In the data rows, 128 means zero.
Here is a table of points, one per row:
(143, 126, 101, 160, 173, 122, 134, 149, 141, 138, 92, 97, 181, 116, 151, 104, 163, 161, 101,
 134, 164, 122, 135, 95, 140, 101, 123, 103, 133, 130, 125, 188, 76, 150, 123, 168)
(119, 128, 138, 112, 107, 159, 132, 150, 124, 131, 98, 178, 116, 204, 89, 135, 115, 108, 102,
 125, 146, 103, 130, 143, 156, 160, 91, 143, 153, 73, 104, 117, 127, 137, 150, 151)
(87, 122, 138, 121, 113, 122, 161, 155, 119, 143, 142, 145, 127, 101, 126, 79, 105, 153, 107,
 140, 118, 142, 126, 112, 121, 113, 129, 153, 131, 123, 92, 135, 146, 120, 150, 139)
(85, 140, 169, 102, 160, 89, 144, 132, 90, 86, 144, 36, 211, 87, 128, 93, 91, 77, 140,
 110, 71, 154, 133, 81, 107, 83, 161, 146, 105, 136, 200, 108, 88, 163, 91, 117)
(117, 145, 137, 106, 108, 117, 156, 108, 153, 122, 97, 132, 134, 129, 90, 120, 121, 127, 154,
 101, 125, 148, 143, 154, 137, 123, 86, 115, 165, 96, 135, 154, 167, 163, 133, 121)
(140, 85, 193, 91, 139, 179, 129, 142, 121, 64, 187, 173, 195, 129, 117, 120, 94, 128, 89,
 167, 13, 111, 167, 113, 142, 132, 97, 155, 91, 135, 80, 168, 163, 190, 134, 97)
(73, 162, 173, 121, 129, 110, 152, 99, 81, 55, 151, 95, 144, 112, 125, 150, 129, 43, 95,
 155, 58, 146, 116, 156, 99, 155, 157, 108, 117, 114, 146, 101, 110, 194, 84, 82)
(144, 136, 145, 115, 124, 215, 98, 117, 131, 236, 150, 255, 79, 119, 77, 101, 96, 184, 130,
 102, 153, 78, 182, 195, 162, 155, 58, 131, 161, 44, 113, 106, 225, 82, 112, 135)
(59, 130, 85, 126, 104, 143, 123, 66, 63, 137, 115, 172, 96, 144, 107, 124, 125, 119, 194,
 175, 111, 103, 110, 174, 95, 138, 202, 141, 114, 100, 144, 67, 215, 57, 111, 84)
(109, 136, 141, 119, 81, 137, 146, 131, 116, 145, 158, 166, 77, 128, 115, 148, 126, 148, 128,
 102, 107, 109, 111, 116, 134, 106, 159, 136, 151, 109, 126, 112, 170, 92, 123, 118)
(139, 119, 103, 151, 157, 93, 95, 158, 134, 140, 102, 110, 128, 153, 138, 129, 153, 96, 125,
 138, 154, 94, 126, 130, 156, 106, 91, 151, 152, 186, 145, 110, 95, 166, 109, 121)
(142, 126, 110, 117, 114, 134, 124, 135, 153, 146, 107, 197, 171, 167, 100, 126, 149, 110, 144,
 88, 142, 116, 130, 120, 142, 134, 96, 145, 152, 79, 129, 106, 162, 105, 132, 168)
(97, 132, 202, 94, 101, 198, 140, 149, 154, 53, 168, 176, 110, 85, 81, 161, 102, 141, 79,
 137, 96, 117, 161, 103, 130, 141, 83, 154, 96, 146, 108, 165, 117, 148, 133, 92)
(137, 155, 96, 148, 113, 123, 176, 133, 190, 127, 86, 128, 130, 138, 109, 91, 148, 158, 163,
 191, 118, 98, 172, 81, 115, 107, 122, 151, 117, 130, 119, 131, 178, 116, 124, 133)
(138, 135, 83, 153, 173, 74, 141, 182, 123, 134, 101, 98, 138, 154, 127, 101, 135, 111, 166,
 114, 173, 102, 110, 106, 121, 131, 136, 145, 138, 149, 123, 185, 51, 171, 105, 140)
(80, 121, 223, 67, 153, 216, 82, 134, 141, 57, 181, 126, 184, 113, 94, 121, 93, 167, 73,
 142, 54, 119, 151, 95, 142, 145, 90, 153, 126, 123, 125, 181, 131, 188, 127, 78)
(168, 128, 136, 72, 109, 166, 149, 177, 138, 200, 116, 167, 96, 155, 113, 118, 124, 131, 93,
 97, 162, 132, 142, 121, 130, 138, 99, 100, 148, 91, 121, 156, 159, 101, 149, 150)
(18, 110, 205, 103, 25, 167, 172, 98, 35, 62, 194, 129, 140, 101, 102, 126, 99, 40, 121,
 154, 39, 127, 172, 138, 100, 162, 186, 107, 73, 97, 129, 33, 135, 105, 119, 46)
(178, 102, 59, 149, 184, 127, 89, 94, 191, 189, 94, 98, 132, 119, 141, 157, 193, 197, 152,
 75, 205, 126, 73, 105, 141, 134, 92, 122, 159, 137, 155, 119, 136, 164, 131, 150)
(129, 90, 139, 107, 145, 159, 142, 128, 191, 128, 150, 81, 150, 111, 144, 120, 117, 177, 112,
 89, 72, 108, 119, 119, 92, 140, 109, 152, 81, 157, 105, 182, 143, 127, 162, 184)
(161, 94, 67, 103, 140, 92, 138, 112, 124, 139, 97, 108, 97, 118, 154, 161, 171, 152, 159,
 98, 174, 104, 97, 108, 93, 119, 130, 130, 128, 124, 143, 138, 144, 138, 138, 154)
(94, 130, 158, 93, 128, 112, 111, 155, 143, 85, 133, 105, 135, 87, 155, 121, 138, 169, 98,
 108, 109, 132, 115, 163, 124, 163, 118, 139, 169, 131, 110, 132, 115, 154, 139, 120)
(113, 109, 140, 113, 111, 109, 146, 96, 153, 149, 158, 99, 115, 125, 132, 120, 128, 149, 135,
 147, 128, 128, 128, 100, 115, 129, 135, 147, 127, 160, 139, 151, 137, 121, 142, 132)
(160, 146, 139, 177, 141, 143, 151, 127, 126, 137, 139, 150, 160, 123, 137, 131, 141, 103, 158,
 140, 160, 133, 147, 131, 138, 111, 129, 91, 128, 95, 136, 138, 143, 115, 106, 134)
(100, 104, 87, 151, 143, 125, 106, 96, 102, 167, 127, 147, 120, 145, 115, 133, 118, 143, 135,
 134, 130, 112, 134, 125, 115, 111, 138, 104, 126, 148, 146, 193, 134, 101, 172, 152)
(148, 127, 79, 156, 146, 104, 82, 144, 161, 143, 98, 106, 126, 168, 159, 113, 131, 147, 137,
 151, 132, 130, 121, 147, 115, 138, 137, 106, 117, 120, 128, 114, 141, 168, 151, 124)
(156, 168, 47, 129, 129, 101, 133, 118, 148, 208, 113, 155, 87, 117, 136, 151, 141, 172, 177,
 113, 162, 116, 86, 125, 134, 135, 112, 104, 137, 124, 150, 135, 148, 68, 166, 170)
(111, 135, 140, 182, 165, 134, 69, 118, 95, 78, 146, 35, 156, 179, 156, 152, 125, 122, 131,
 136, 131, 167, 73, 204, 132, 159, 193, 119, 81, 181, 77, 111, 15, 118, 127, 115)
(146, 50, 121, 177, 127, 125, 102, 142, 122, 115, 160, 153, 94, 208, 170, 143, 150, 131, 84,
 162, 145, 97, 102, 174, 172, 180, 172, 71, 123, 185, 126, 119, 103, 94, 157, 159)
(148, 163, 87, 112, 139, 123, 112, 163, 137, 169, 83, 206, 138, 187, 138, 127, 121, 151, 140,
 144, 140, 100, 197, 113, 135, 131, 73, 146, 158, 110, 111, 86, 230, 127, 120, 112)
(122, 143, 108, 162, 94, 82, 133, 42, 58, 98, 141, 0, 113, 85, 188, 187, 137, 51, 194,
 184, 139, 146, 60, 113, 85, 54, 210, 153, 116, 215, 116, 65, 37, 78, 85, 55)
(146, 126, 81, 127, 178, 81, 153, 94, 132, 177, 105, 136, 78, 134, 131, 143, 163, 151, 173,
 127, 162, 132, 136, 146, 146, 124, 121, 123, 173, 139, 167, 113, 129, 89, 147, 162)
(151, 154, 72, 97, 150, 98, 98, 169, 155, 114, 80, 115, 179, 102, 133, 120, 122, 117, 165,
 133, 173, 142, 92, 120, 142, 120, 109, 129, 141, 201, 122, 147, 87, 126, 111, 146)
(132, 133, 149, 151, 117, 114, 126, 96, 137, 102, 145, 70, 133, 81, 135, 123, 99, 102, 134,
 120, 91, 158, 114, 103, 125, 126, 149, 170, 69, 129, 77, 131, 117, 117, 99, 131)
(210, 154, 128, 117, 172, 147, 129, 142, 143, 147, 104, 127, 126, 83, 138, 97, 189, 109, 62,
 115, 150, 153, 145, 137, 140, 115, 106, 122, 106, 115, 123, 169, 56, 162, 131, 169)
(122, 140, 113, 131, 49, 134, 114, 114, 104, 152, 154, 132, 100, 162, 115, 125, 145, 103, 140,
 134, 153, 112, 107, 151, 140, 111, 104, 111, 110, 103, 159, 97, 186, 69, 128, 126)
(152, 136, 129, 116, 107, 76, 96, 142, 101, 141, 111, 157, 83, 152, 130, 144, 162, 98, 165,
 114, 158, 118, 146, 183, 171, 156, 165, 143, 163, 118, 100, 92, 67, 138, 150, 145)
(134, 132, 147, 131, 107, 101, 127, 187, 159, 139, 103, 176, 96, 133, 144, 137, 98, 95, 163,
 122, 165, 157, 144, 143, 143, 119, 128, 110, 96, 127, 92, 94, 169, 112, 136, 163)
(137, 132, 79, 149, 144, 70, 135, 105, 129, 114, 110, 97, 155, 121, 190, 132, 115, 137, 106,
 107, 160, 138, 122, 129, 147, 110, 133, 122, 132, 147, 103, 122, 67, 138, 92, 121)
Along one direction, these points spread out more than along any other. Take the direction at right angles to it along which they spread out most. Go by this last direction. For each point below, how far along it does it lie, from 0 to 99? The average is 50, and the first point in the table lies past the average. One standard deviation of the points above along it is 16.
(155, 146, 143, 163, 143, 121, 91, 108, 102, 132, 96, 100, 145, 128, 161, 148, 116, 173, 119,
 120, 164, 127, 63, 149, 146, 167, 145, 128, 139, 134, 192, 125, 92, 124, 161, 173) 64
(118, 115, 169, 48, 138, 185, 177, 146, 178, 149, 106, 212, 113, 75, 31, 60, 94, 140, 121,
 198, 26, 97, 225, 36, 43, 67, 45, 173, 213, 72, 181, 153, 255, 168, 102, 144) 7
(120, 126, 222, 121, 94, 176, 149, 114, 53, 60, 198, 127, 166, 72, 58, 153, 115, 108, 42,
 125, 56, 196, 197, 104, 85, 117, 116, 119, 54, 106, 113, 160, 72, 202, 115, 69) 30
(143, 122, 129, 159, 127, 116, 122, 171, 113, 106, 140, 102, 87, 133, 150, 105, 125, 128, 149,
 71, 137, 140, 132, 145, 150, 107, 122, 109, 135, 139, 122, 132, 126, 133, 120, 128) 55
(165, 140, 122, 189, 149, 138, 152, 123, 175, 129, 152, 102, 174, 101, 158, 131, 160, 149, 112,
 86, 142, 138, 64, 107, 98, 106, 200, 118, 114, 151, 121, 176, 119, 134, 115, 135) 65
(146, 95, 167, 151, 119, 125, 146, 131, 98, 155, 128, 131, 129, 85, 110, 140, 126, 120, 87,
 95, 156, 152, 143, 145, 151, 153, 108, 115, 124, 97, 94, 114, 123, 77, 135, 102) 45
(122, 146, 180, 102, 117, 164, 129, 134, 134, 76, 147, 130, 150, 141, 135, 122, 88, 120, 131,
 134, 111, 121, 163, 89, 119, 145, 112, 135, 128, 133, 142, 116, 124, 101, 122, 152) 40
(131, 94, 125, 161, 125, 95, 122, 121, 146, 125, 123, 113, 135, 141, 138, 140, 118, 137, 119,
 122, 137, 134, 110, 100, 133, 109, 124, 154, 176, 144, 153, 146, 101, 153, 129, 104) 58
(146, 136, 155, 160, 121, 153, 59, 111, 108, 91, 131, 161, 99, 233, 142, 147, 91, 102, 88,
 125, 156, 168, 100, 201, 164, 191, 183, 81, 150, 113, 139, 95, 96, 113, 170, 74) 49
(113, 131, 23, 152, 137, 125, 115, 135, 157, 167, 81, 123, 40, 180, 154, 150, 180, 159, 193,
 139, 157, 143, 85, 148, 115, 85, 170, 87, 126, 141, 150, 110, 142, 61, 122, 154) 68
(94, 146, 116, 89, 129, 81, 190, 108, 119, 144, 160, 71, 129, 34, 133, 121, 111, 82, 119,
 159, 115, 153, 141, 105, 121, 139, 143, 128, 76, 145, 141, 102, 131, 166, 108, 102) 54
